128 stands for zero in the data rows.
Each pair is two rows. How far apart are they, by a hidden measure? 0 means very close, and 40 very far. Two or three weighted sums of its numbers give each row a place; it is the straight-line distance between the places.
[115 164 127 146 164 117 157 110 143 148 167 147  72 142  94 103]
[148 160 106 133 139 163 118 184 162 113  88 155 145 153 136 168]: 31
[177  89  84 120 147 166  91  95  95  78 138  63 122 142 160 110]
[147 164 102 128 147 166 119 178 159 110  93 149 142 165 142 167]: 10
[ 88 101 156  76 100 113 165 140  99 125 150 149 161 109 114 117]
[ 85  87 173  92  90 103 164 131  89 148 152 133 164  90 117  95]: 10
[ 91 100 147  74 103 117 167 145  95 129 144 146 162 113 119 112]
[ 90 118 185 154  66  82 130 135 156 164  94 153 159  84 118 149]: 6
[150 135 136 193 115 110  83  99 162 154  99 107 107 113 138 144]
[ 89 101 151  75 102 119 166 141  94 123 147 151 163 111 119 112]: 9
[135  97 109  92 151 137 134  93  83 103 177  90 111 135 130  88]
[ 97 117 183 153  69  76 130 122 157 165  89 149 166  85 123 147]: 21
[ 91  97 165  79  92 100 165 126  92 127 150 145 169 103 117 102]
[ 92 119 186 156  70  81 128 132 153 167  92 147 159  86 125 148]: 31
[135 104 112  97 155 143 134  87  76 102 180  91 105 133 131  87]
[ 86  94 165  80  95 103 165 130  90 132 149 148 165 101 110 110]: 24
[ 88 116 186 155  68  79 128 133 156 166  91 146 156  83 120 147]
[149 162 103 130 145 167 118 183 159 107  92 148 137 160 142 168]: 24
[149 161 102 132 149 166 117 182 160  99  96 152 140 161 144 162]
[137  92 109  96 151 137 128  88  76 109 180  87 114 133 133  85]: 21
[ 88  89 161  88  90  94 162 130  94 132 155 134 167  94 118 100]
[120 155 120 122 169 125 154 103 121 140 178 138  76 145  99  97]: 22
[149 158 100 129 146 165 115 185 163 108  91 148 137 160 140 163]
[149 154  98 129 152 171 115 182 156 105  91 146 133 161 144 169]: 13
[ 87 100 155  77  99 113 170 143  95 121 148 150 163 110 119 115]
[109 168 128 143 166 119 156 112 139 158 168 148  71 140  91 109]: 12
[114 169 127 142 167 115 154 110 142 162 165 148  69 140  93 104]
[157 134 130 197 118 110  85  97 158 149  98 101 105 116 137 145]: 24
[150 158  98 130 145 168 116 181 151 109  93 148 142 161 141 163]
[ 85  98 157  78  97 104 163 136  92 124 149 145 165 100 120 107]: 22
[110 168 127 141 160 113 153 111 141 160 171 149  72 138  91 108]
[134 146 115 123 163 124 150  95 110 135 185 124  74 141 105  90]: 18
[173  97  88 123 149 161  92  97  95  89 136  61 122 141 163 119]
[ 96 120 184 153  71  81 127 130 151 173  96 146 173  89 117 145]: 20
[136  96 108  88 152 136 134  95  72 102 178  91 116 137 129  86]
[148 150 102 131 141 166 115 186 160 110  93 152 136 163 145 169]: 28
[ 87  95 162  80  96 107 165 130  91 128 151 141 164 104 119 105]
[ 95  98 162  73 102 114 163 141  93 126 148 148 169 107 115 115]: 5
[116 129 166 187  76  99  97 117 160 163  85 131 134  92 131 152]
[ 93 118 184 155  69  78 129 127 159 168  92 144 162  83 124 140]: 14
[114 171 124 143 163 118 158 108 141 162 165 151  65 147  89 105]
[151 135 135 194 119 109  87  99 162 154  88 106 108 113 135 145]: 16
[ 84  92 166  85  92  93 160 121  91 139 164 140 163  94 116 106]
[133  99 105  95 154 135 136  91  75 107 179  89 111 134 130  84]: 15
[152 160  96 127 144 177 115 180 152 105 102 148 128 163 145 164]
[150 138 131 194 119 116  85  97 164 155  94 101 109 114 136 145]: 6
[182  93  90 131 147 154  80  99 102  91 123  62 124 141 164 122]
[ 95 117 183 155  68  85 128 136 154 166  90 150 158  84 126 147]: 19
[ 91  97 162  81  95  98 165 131  88 128 150 139 166 101 122 105]
[155 157  97 130 149 168 116 178 157 104 101 148 134 161 144 163]: 27
[159 131 135 195 116 111  84 100 162 157  93 101 103 110 137 140]
[116 150 118 121 168 113 150 102 120 136 184 132  78 141  98  98]: 14
[ 85  95 162  81  93 105 164 128  92 127 152 143 161 103 117 107]
[156 136 126 194 126 122  83  97 160 147 100  97 101 116 140 144]: 7
[148 158 101 133 145 167 117 183 160 106  88 148 140 158 141 174]
[151 159  95 127 147 169 112 180 156 107  93 152 135 163 135 165]: 10
[186  94  87 138 137 166  73  98 105  91 116  62 107 143 170 132]
[175  94  87 124 147 159  88  94  93  92 135  62 129 143 167 112]: 28
[184  99  89 135 145 158  77 101 107  93 120  65 121 124 169 132]
[180  95  75 124 149 165  85  97 100  85 134  63 124 143 169 125]: 20
[ 88 101 161  75 103 105 166 140  94 124 149 148 166 114 118 108]
[151 135 135 193 120 116  85  98 163 152  98 102 108 113 138 143]: 11
[140 104 108  93 155 134 133  89  75 101 181  87 113 129 129  91]
[152 134 127 193 121 118  81 101 159 150  99  98 104 114 142 142]: 26
[150 158 102 128 143 157 115 181 159 102  94 151 135 161 142 169]
[154 133 137 195 116 114  86  99 161 155 105  99 106 115 135 150]: 20
[154 132 134 195 122 114  83  97 162 151  96 102 105 111 139 142]
[154 155  93 127 143 175 116 181 158 102  96 149 134 159 137 162]: 19
[182  92  88 129 145 158  83  96  97  85 128  60 124 144 162 119]
[ 86  88 170  96  88  88 155 104  89 152 155 124 157  87 114  96]: 19
[155 133 135 194 122 113  82  98 158 156 102 103 105 117 143 141]
[185  95  88 131 146 158  75  97 106  88 126  62 124 145 168 131]: 9
[114 164 125 144 166 116 156 111 141 157 171 151  68 133  89 101]
[152 162  95 129 145 160 115 179 158 101  95 150 134 162 144 166]: 24
[126 151 118 121 165 128 152  96 110 137 184 126  74 142 104  90]
[150 129 131 195 118 119  87  97 159 149  95  99 107 119 136 142]: 38
[ 97 119 181 152  67  84 128 136 156 163  89 147 166  86 124 150]
[ 93 110 154  74 104 117 168 146  93 124 147 146 173 114 119 116]: 19
[177  95  87 119 149 156  85  90  93  91 137  58 121 142 166 116]
[117 167 126 143 165 117 155 109 132 159 171 148  70 138  82  99]: 20
[171  91  88 116 152 155  90  87  92  85 140  61 119 141 161 122]
[154 130 132 195 118 119  83  98 165 160  94  98 105 114 141 144]: 7
[157 135 133 195 120 100  85  97 160 157 100 103 105 113 138 151]
[ 92 119 179 152  75  82 127 132 156 164  90 149 161  82 122 150]: 3
[172  88  90 120 149 159  96  92  83  93 145  64 123 145 162 112]
[183  94  89 119 150 162  92  94  91  77 138  62 110 142 165 116]: 25
[ 86  95 164  81  94 100 163 126  89 143 147 149 163  97 115 108]
[ 95 119 182 156  66  83 132 130 154 172  92 148 158  83 119 147]: 12
[110 177 128 154 163 109 154 113 151 176 164 153  70 135  91 112]
[ 86  93 163  84  92  97 163 122  92 139 146 139 165  97 115 105]: 8
[151 165 104 131 146 170 119 182 164 107  94 156 136 160 139 172]
[154 159  95 128 151 176 116 183 160 100 102 144 132 159 145 168]: 4
[151 158  97 132 148 174 118 181 155 105  97 149 133 164 144 163]
[ 85  93 173  84  92  94 165 125  89 133 150 142 164  98 117 105]: 24
[116 144 117 121 168 131 152 101 114 146 182 131  76 144  98  92]
[148 162 100 130 146 171 120 183 159 102  93 153 136 158 145 163]: 23
[ 88  99 159  83  95 112 165 135  95 124 149 148 154 104 114 111]
[150 162  99 130 144 169 114 183 161  99  97 149 135 162 143 164]: 25
[153 160 102 130 141 168 113 183 153  99  96 148 136 157 142 165]
[183  96  85 135 144 161  83  97  98  90 126  64 120 140 162 118]: 7
[114 174 128 152 159 117 153 113 149 165 161 154  70 138  90 109]
[ 84  88 168  91  91  96 162 111  89 131 159 135 158  91 108  99]: 8
[111 168 124 142 165 113 157 110 143 157 168 149  75 142  88 108]
[151 160  99 128 150 161 117 180 153 102  92 143 135 159 136 163]: 11
[124 152 139 147 103 133 123 178 173 133  74 164 159 130 124 182]
[169  94  87 119 150 157  96  92  80  82 142  63 119 140 157 108]: 28
[ 80  91 167  89  95  91 158 121  90 141 147 136 157  94 116 104]
[ 90  87 173  85  94  91 164 121  92 138 150 137 161  97 115  99]: 17
[151 162 102 132 143 169 118 184 164 108  96 155 133 161 142 167]
[150 160  95 130 145 162 116 183 160 102  89 150 141 156 138 170]: 5
[115 172 132 151 162 109 154 112 152 164 162 153  70 136  93 101]
[151 158  98 130 147 169 119 182 160 102  93 147 136 162 143 163]: 25
[143 134 130 196 119 118  85  98 161 153  98  98 105 115 142 143]
[108 169 130 142 164 116 157 111 142 159 171 152  70 142  89 110]: 20
[149 160 100 129 142 171 116 182 158  99  93 149 139 161 142 165]
[ 94 120 184 154  69  87 128 135 152 164  90 158 164  82 129 155]: 24
[115 172 132 150 164 116 150 111 145 168 166 151  73 140  88 101]
[ 92  99 152  76 103 118 160 143  94 122 139 149 167 114 119 106]: 10
[155 134 135 194 115 112  81  97 167 146 100 106 108 114 138 143]
[152 157  97 131 148 166 117 181 153 107  92 146 135 162 143 165]: 6
[152 161  96 126 152 172 119 179 154 106  95 148 131 165 143 163]
[116 149 117 121 169 117 153 101 112 137 176 133  76 138  95  83]: 29
[137  98 107  99 154 165 124  87  75 107 179  86 107 132 131  84]
[150 132 140 193 123 112  86 101 161 152  97 102 109 114 137 145]: 16
[138 161  99 136 146 168 115 181 160 106  89 148 137 161 139 173]
[ 94 119 184 156  69  78 130 132 153 169  92 149 164  86 132 157]: 17
[114 168 131 144 165 115 156 111 138 157 168 153  69 144  90 107]
[149 161 100 131 143 166 117 181 161  99  93 147 138 160 144 167]: 25
[ 86  91 168  82  96 107 164 124  94 132 155 142 161 100 115 113]
[152 158 104 130 149 168 116 182 161 102  87 151 140 163 144 165]: 28
[150 159 103 130 145 161 116 181 160 105  96 155 138 161 146 155]
[152 157  97 130 147 171 116 179 159 107  93 157 136 162 142 162]: 12
[155 160  98 128 152 175 116 181 154 106  97 148 136 165 147 163]
[173  97  91 138 143 160  74  98 107  85 117  64 123 141 167 126]: 10
[154 133 132 195 121 119  84  98 165 151  97 100 102 118 133 147]
[177  91  90 125 148 158  87  95  97  80 135  62 120 140 169 117]: 20
[114 174 132 156 160 106 151 115 155 165 160 152  68 139  89 120]
[150 157 100 128 148 169 114 176 159 101  98 148 135 162 144 166]: 28
[154 134 134 196 117 117  84  94 161 151  93 102 104 113 137 143]
[148 158 104 130 145 161 115 183 154 107  95 147 133 162 146 167]: 2
[ 86  96 164  84  92  95 164 122  89 145 151 134 168 104 115  98]
[159 136 140 193 120 110  84 100 161 157  98 103 101 115 141 147]: 8
[112 172 127 140 164 116 156 108 143 158 166 148  74 139  88 107]
[115 170 127 148 167 111 153 110 145 162 165 145  70 138  89 109]: 5
[157 137 130 195 122 118  84  96 160 150  99  98 105 114 135 144]
[148 159 104 132 141 169 118 181 164 110  91 153 138 157 141 167]: 14
[150 162 101 129 147 170 117 181 154 101  96 149 139 159 145 164]
[181  91  87 123 147 163  87  90  93  90 130  61 120 140 160 119]: 14
[156 132 132 194 121 113  84 101 166 150  96 104 104 119 137 143]
[173  91  87 117 156 152  96  91  88  85 145  65 118 143 161 109]: 11
[168  93  89 115 150 161 100  91  87  88 147  70 118 139 155 107]
[137  98 108  94 156 135 141  90  73 108 175  93 118 134 131  84]: 9
[ 90 118 184 155  65  82 133 130 157 168  96 149 159  81 117 146]
[ 89 115 182 154  63  80 131 132 151 161  90 151 163  83 125 147]: 3
[113 174 128 155 162 114 156 107 151 165 157 153  70 134  91 110]
[106 173 131 155 159 112 152 112 150 170 160 156  68 137  85 110]: 12
[146 160 100 132 146 167 117 187 157 102  90 156 136 160 143 163]
[182  93  91 134 146 155  76  96 109  86 122  65 125 141 170 124]: 5
[ 98 122 182 154  69  82 128 128 155 171  92 146 163  83 118 141]
[153 159  97 126 150 180 118 180 162 106  97 149 134 158 143 166]: 11
[ 83  91 167  97  89 100 160 117  94 135 152 136 162  96 115 106]
[ 86  97 157  80  98 113 164 135  99 128 148 149 162 110 118 115]: 5
[139 100 107  96 152 141 135  87  76 102 178  92 108 131 130  88]
[152 135 132 196 116 112  84  99 162 149  96 100 101 114 136 143]: 20
[147 160  99 128 149 168 117 181 157 110  95 154 141 161 142 162]
[156 163  94 126 148 165 116 181 152 100  96 147 136 169 142 159]: 8
[115 168 125 142 165 111 157 111 145 156 167 150  91 141  91 105]
[169  96  87 111 161 158  95  91  83  86 146  60 123 145 160 107]: 17
[ 91 101 155  78 106 114 169 142  96 124 146 146 161 109 117 117]
[151 164  98 128 148 183 118 179 156 117  97 147 134 162 140 153]: 26
[154 155  98 127 147 172 117 184 156 102  95 149 130 166 144 167]
[ 98 119 183 158  68  83 130 130 153 178  93 151 165  86 123 147]: 15
[148 158  99 126 147 167 118 184 158 104  96 146 136 163 141 165]
[ 93 117 180 155  67  82 129 131 152 166  89 152 164  87 122 139]: 6
[ 86  92 164  84  92  95 164 127  91 135 149 136 173  95 113 105]
[ 95 118 185 155  65  85 128 132 153 169  94 147 163  81 122 151]: 18
[112 173 130 152 160 106 153 112 154 164 160 154  71 138  92 106]
[172  92  88 113 155 151 101  88  84  91 148  66 118 140 153 106]: 14
[153 164  93 120 150 172 119 178 155  98  98 147 136 166 144 163]
[115 177 132 156 166 111 148 112 152 165 157 151  73 136  92 109]: 23
[ 92 117 183 155  69  81 129 135 153 168  90 151 166  80 120 157]
[173  90  87 113 151 156  99  90  87  85 146  69 118 141 156 104]: 34
[147 162 100 130 146 169 115 180 157 112  90 152 136 132 135 161]
[152 162  97 127 143 173 115 179 157 104  98 148 138 163 139 162]: 17
[180  92  91 128 149 163  88  95  96  87 136  62 124 143 163 116]
[151 137 135 198 121 112  84  96 164 152  95 102 110 112 135 146]: 10
[149 133 135 196 120 118  85  97 167 153  97 100 103 114 138 139]
[ 93 121 183 154  73  88 129 133 155 169  88 149 166  89 122 147]: 8
[ 89  99 158  75  98 111 166 141  87 123 145 145 149 111 118 114]
[116 147 118 121 165 121 154 103 115 144 182 128  77 145  99  91]: 20
[113 165 126 140 166 117 153 108 136 154 171 143  70 138  93 100]
[151 167  98 129 150 167 116 177 150  96  92 149 138 160 141 161]: 24
[ 88  98 163  80  93 101 163 126  92 146 154 145 163 105 119 107]
[150 166  98 126 146 175 118 181 156 105  99 146 134 161 143 164]: 18
[176  91  89 125 149 154  88  98  95  87 133  62 125 144 162 121]
[ 86  97 159  78  99 102 163 133  92 124 147 152 175 105 116 109]: 13
[145 157 100 132 144 164 116 183 165 105  90 148 145 156 141 166]
[150 160  98 128 144 172 117 181 147 106  98 150 137 161 145 165]: 15
[ 96 117 186 156  65  80 126 136 155 162  90 152 161  83 128 151]
[184  97  90 136 143 159  76  98 111  95 117  62 124 140 166 128]: 16
[114 170 126 143 167 112 154 111 141 165 168 152  72 141  92 102]
[117 167 124 138 166 110 157 111 143 162 172 146  74 139  93 106]: 5
[177  89  85 121 155 159  89  93  93  87 139  65 121 149 163 116]
[ 90 118 184 155  69  84 131 130 154 170  98 147 163  83 122 150]: 20
[136  99 108 100 151 130 135  88  79 103 181  88 110 132 131  84]
[115 171 127 143 164 107 155 112 148 163 167 152  66 139  90 106]: 8
[188 101  84 138 143 157  73  99 110  95 117  77 121 140 169 129]
[109 176 132 157 162 113 154 114 155 166 159 154  74 137  91 116]: 31
[124 148 116 126 168 124 154 103 115 145 183 137  83 141  98  91]
[137 100 107  87 150 137 139  93  73 100 179  95 115 136 133  86]: 10
[147 156  99 130 144 175 115 179 157 102  89 151 138 158 140 172]
[176  95  90 124 147 164  89  94  96  84 135  59 120 140 167 109]: 21
[152 162 101 129 139 176 117 180 157 108  92 151 134 160 141 167]
[ 85  93 165  85  92  97 165 126  85 140 150 143 164  97 117 107]: 18
[181  95  87 122 147 161  86  96  97  94 139  60 124 139 166 115]
[ 85  93 159  77  91 105 168 132  90 133 144 147 164 104 120 110]: 22
[ 90 112 185 154  66  79 127 118 159 159  91 147 166  84 123 148]
[170  87  95 112 153 161  94  89  85  92 154  61 121 137 157 109]: 14
[ 94 121 181 156  66  72 126 131 157 167  91 147 162  83 123 151]
[113 169 129 143 165 113 158 112 139 159 168 143  70 142  89 103]: 34
[161 135 140 196 118 108  84  99 160 155  96 104 101 112 138 153]
[184  96  79 128 144 163  85  96  97  91 130  64 123 143 163 121]: 24
[154 164  96 131 147 175 119 179 149  92  99 147 135 165 145 166]
[ 84  91 164  83  92  80 161 125  98 134 149 143 164 100 117 105]: 16
[180  93  87 128 152 165  86  93 100  92 131  63 123 145 162 114]
[152 163 100 128 149 175 115 180 158 103  92 152 142 164 142 161]: 13
